In the data rows, 128 means zero.
Some points, one per row:
151 137 151 155 151 155 174 146 146 146 119 142 160 151 146 137 155 160 151 151 128 160 119 128 160 151 151 146 151 151 142 137 133 142 123 160 133 128 128 142 155 142 137 169 137 137 146 133 146 146 146 146 142
165 169 151 114 160 160 151 151 160 155 151 137 146 137 123 160 133 133 155 128 151 146 155 133 155 155 165 151 142 165 160 146 165 160 160 165 151 133 146 142 137 155 169 142 169 155 169 160 137 146 146 137 160
119 105 128 142 96 114 123 119 105 128 119 137 110 146 123 142 123 155 137 137 119 137 96 169 119 114 114 142 137 96 101 123 105 101 101 96 133 119 119 123 110 110 105 137 101 110 105 110 133 146 105 123 101
151 146 165 165 151 169 174 155 146 146 128 146 160 165 155 146 160 169 155 155 146 174 123 146 169 151 155 155 160 160 165 137 137 146 137 165 142 133 146 160 165 155 142 178 142 146 155 128 155 155 160 142 155
101 105 114 142 114 101 87 123 110 114 128 119 119 123 146 101 123 114 110 133 128 101 128 133 114 105 91 114 114 101 114 128 105 119 123 114 137 142 128 133 137 105 105 110 105 133 123 105 119 114 146 128 110
160 137 178 155 137 155 146 160 151 178 160 174 119 165 160 178 142 174 169 174 174 146 146 187 174 146 160 183 174 133 142 155 133 151 155 151 174 155 137 160 169 137 151 155 142 155 155 151 137 169 151 160 114
114 110 101 119 96 101 87 101 91 114 119 123 96 119 114 146 114 110 114 110 123 101 110 137 87 101 105 119 110 87 87 123 96 110 114 82 128 128 105 105 82 110 119 91 114 110 105 114 119 114 96 110 82
105 128 101 146 105 114 78 105 96 110 128 114 133 123 142 114 146 96 96 119 133 114 128 105 96 105 87 96 105 119 110 123 105 123 133 96 119 128 142 133 105 137 119 110 128 128 91 110 137 110 137 119 123
114 101 128 151 101 119 119 119 105 128 123 137 110 146 133 142 128 155 137 142 123 137 101 160 119 110 114 142 137 96 119 123 105 101 101 96 123 123 123 133 114 110 105 137 96 110 110 105 133 142 110 123 110
105 110 105 105 123 110 114 110 114 96 105 96 123 101 110 96 105 101 101 101 96 96 114 91 110 110 105 101 96 119 119 105 119 114 101 123 128 105 110 101 114 101 110 101 114 105 123 105 105 96 114 110 119
110 110 101 110 123 110 119 110 114 101 110 101 123 101 110 96 110 96 101 105 96 96 114 101 110 110 110 101 101 119 119 105 123 119 110 128 119 105 110 101 114 105 110 105 114 110 123 110 110 101 114 110 119
96 133 110 105 91 114 114 91 82 110 82 119 91 110 96 142 105 110 105 96 114 123 91 137 96 101 105 110 101 91 91 105 69 110 119 91 128 105 82 110 73 123 123 96 133 101 96 114 110 114 96 91 78
Then 10 other points, each followed by its number:
91 82 123 101 87 87 123 105 105 114 101 110 82 110 105 91 87 137 114 128 110 110 96 142 128 96 101 119 123 96 91 96 96 87 96 114 82 101 101 123 119 87 82 123 82 87 91 91 82 119 101 105 87 0
101 101 114 142 114 101 91 123 110 114 128 123 114 128 151 101 123 114 114 137 128 101 133 128 119 105 96 114 119 101 119 128 110 123 114 114 146 137 128 133 142 105 105 110 101 123 123 105 119 119 137 128 114 1
169 169 155 123 165 169 165 155 160 160 155 151 142 146 128 169 142 146 160 133 165 155 151 146 160 160 183 160 151 165 151 151 160 151 160 165 151 137 146 146 146 160 169 151 165 146 165 169 151 151 151 142 155 2
142 155 146 160 155 151 128 155 155 146 160 146 165 146 169 133 165 128 142 151 142 146 165 133 142 160 133 137 142 155 160 155 151 165 165 142 151 160 165 160 160 160 155 146 155 160 142 155 160 146 169 165 165 3
169 165 155 137 160 178 174 155 160 160 165 165 142 151 133 174 142 155 160 142 165 169 151 151 160 160 178 160 151 169 151 151 169 146 155 155 155 142 160 146 146 165 169 155 165 142 160 165 160 151 146 146 165 4
114 114 110 133 101 101 82 105 105 105 96 105 151 128 123 101 142 110 114 123 105 128 114 101 101 119 91 105 123 110 119 119 105 119 114 91 69 119 114 137 101 128 101 133 114 128 91 101 133 123 114 123 114 5
105 101 96 114 119 101 110 110 110 91 105 91 123 101 119 91 110 96 96 105 91 91 114 91 101 105 101 96 96 110 114 105 114 114 101 114 119 110 110 101 110 101 105 101 105 110 119 101 110 96 114 110 119 6
110 110 96 119 91 105 87 101 91 110 119 119 91 119 110 146 110 105 110 110 119 101 110 133 87 96 105 114 105 87 101 123 96 105 110 82 123 119 105 105 78 105 119 87 110 114 101 114 119 110 91 105 91 7
146 160 151 146 160 151 133 155 160 151 155 146 160 142 155 142 160 123 146 146 146 142 165 123 151 160 142 142 142 155 169 151 155 169 160 151 160 160 155 155 155 160 160 146 165 160 155 155 151 146 160 155 151 8
169 169 151 119 160 165 155 155 160 155 155 146 142 137 123 165 137 142 155 128 155 151 155 137 155 160 174 155 146 165 165 146 165 155 160 165 155 142 146 142 142 160 169 146 165 151 169 165 142 151 142 137 160 9
Which three of these numbered points are nearest to each point below, looking only along the 3 directions in which the first points spread most? Their numbers follow each, nearest first.
151 160 151 137 160 151 137 151 160 146 155 137 160 137 151 142 151 123 146 142 142 142 165 137 146 155 146 142 142 160 165 151 160 169 155 151 160 146 160 146 155 155 160 142 165 160 155 155 151 142 155 155 155 > 8 3 9
133 114 105 146 110 119 133 114 123 119 128 137 142 137 133 114 146 142 114 123 114 151 119 101 105 123 123 114 128 128 119 123 137 101 110 91 59 119 142 105 119 133 110 133 110 123 87 119 146 119 110 128 137 > 1 5 6
110 123 110 123 105 105 78 101 101 101 96 96 146 119 119 96 137 105 110 114 105 128 114 101 101 114 91 101 114 114 123 119 110 119 119 101 78 119 119 128 96 128 105 123 119 119 101 101 128 119 119 110 119 > 5 6 1
96 96 128 105 82 91 123 105 110 123 114 123 87 114 105 110 101 142 119 128 119 128 101 155 119 101 105 123 128 101 101 101 101 91 105 96 105 110 114 123 110 101 91 123 96 96 87 101 96 128 101 110 91 > 0 7 5
101 110 137 123 87 110 128 110 110 128 123 137 91 128 119 128 110 146 128 133 123 137 105 160 123 110 110 128 133 101 101 114 110 101 114 96 119 123 119 128 114 114 105 128 105 110 91 110 114 137 105 119 101 > 0 1 7
101 114 87 105 87 105 87 87 78 101 105 110 87 105 96 142 101 96 101 87 110 101 96 119 78 91 101 105 91 82 87 110 91 101 105 73 119 101 96 91 59 105 119 78 119 101 96 105 114 101 87 91 78 > 7 0 6
142 119 119 110 105 101 91 119 128 133 123 142 119 128 105 133 119 146 142 123 119 146 133 128 101 133 119 142 142 110 110 137 137 105 123 87 55 128 123 114 96 123 114 128 114 123 96 137 128 142 96 137 114 > 1 5 7
151 160 151 142 160 151 133 151 160 146 155 142 160 137 151 137 151 123 146 146 142 142 165 128 146 160 142 137 142 160 178 151 160 169 160 151 146 160 155 146 151 160 160 142 165 165 155 155 151 142 160 155 155 > 8 3 9
160 169 151 114 160 160 146 151 160 151 151 133 151 133 123 155 137 128 151 123 151 146 155 133 151 155 165 151 142 165 165 146 169 160 155 165 151 142 151 137 137 155 165 142 169 142 169 160 137 142 142 137 160 > 9 2 8
123 137 110 128 133 155 169 119 114 114 119 123 119 114 114 151 119 119 114 101 119 119 105 119 123 114 142 119 101 133 133 110 119 123 119 142 169 105 114 91 123 123 142 105 142 114 146 119 128 101 123 101 133 > 5 1 6
105 105 96 114 119 105 110 105 110 96 105 87 123 101 114 91 110 96 96 105 96 91 114 91 101 105 101 96 96 114 114 105 119 114 101 119 123 105 110 96 119 101 105 101 105 110 119 101 105 96 105 110 128 > 6 5 0
169 169 155 119 165 165 160 155 160 155 155 146 142 142 123 165 137 137 160 128 160 151 155 133 155 155 174 155 146 165 169 146 165 155 160 165 155 142 146 142 142 160 169 146 169 151 169 165 142 142 146 137 155 > 9 2 4
105 105 101 101 119 105 119 105 110 96 101 96 119 96 105 96 96 101 101 101 96 91 110 96 110 105 105 101 101 114 119 101 114 110 101 128 114 101 101 101 114 101 105 101 105 110 123 101 101 96 105 101 119 > 6 5 7
105 105 91 123 119 105 110 110 110 96 110 96 128 105 119 91 119 91 96 110 91 91 114 101 96 110 101 96 96 110 114 110 114 119 101 114 110 114 110 101 110 101 105 101 110 110 114 105 114 96 114 114 123 > 6 5 1
105 105 110 96 119 105 128 105 110 101 105 96 110 96 101 96 96 110 101 96 101 96 105 101 114 105 114 105 101 119 114 96 119 110 105 133 119 96 105 101 119 96 105 105 105 105 123 101 96 101 105 101 114 > 6 5 7
110 114 101 128 128 114 114 119 119 101 114 105 137 110 128 96 128 96 105 114 96 101 123 101 105 119 101 101 105 119 128 119 123 128 114 119 123 119 119 110 123 114 114 110 119 137 123 114 123 105 128 123 128 > 5 6 1
110 105 87 123 91 96 82 96 78 105 96 114 96 119 110 137 114 101 105 105 110 96 96 119 78 96 101 110 101 73 78 119 73 105 101 78 114 114 82 101 78 101 110 87 105 101 101 110 119 105 91 105 73 > 7 0 6
105 101 87 142 114 101 91 110 105 96 119 110 128 119 133 101 128 101 96 119 96 96 119 96 82 110 91 101 101 101 105 123 110 114 101 91 114 128 119 105 105 101 105 96 101 114 105 110 133 101 114 128 119 > 5 6 0
110 114 101 146 128 114 110 123 119 105 128 119 142 123 142 101 142 105 110 128 105 110 133 114 101 123 101 105 110 114 133 133 123 128 114 105 119 137 128 119 119 119 114 110 114 137 119 123 142 110 128 137 133 > 1 5 6
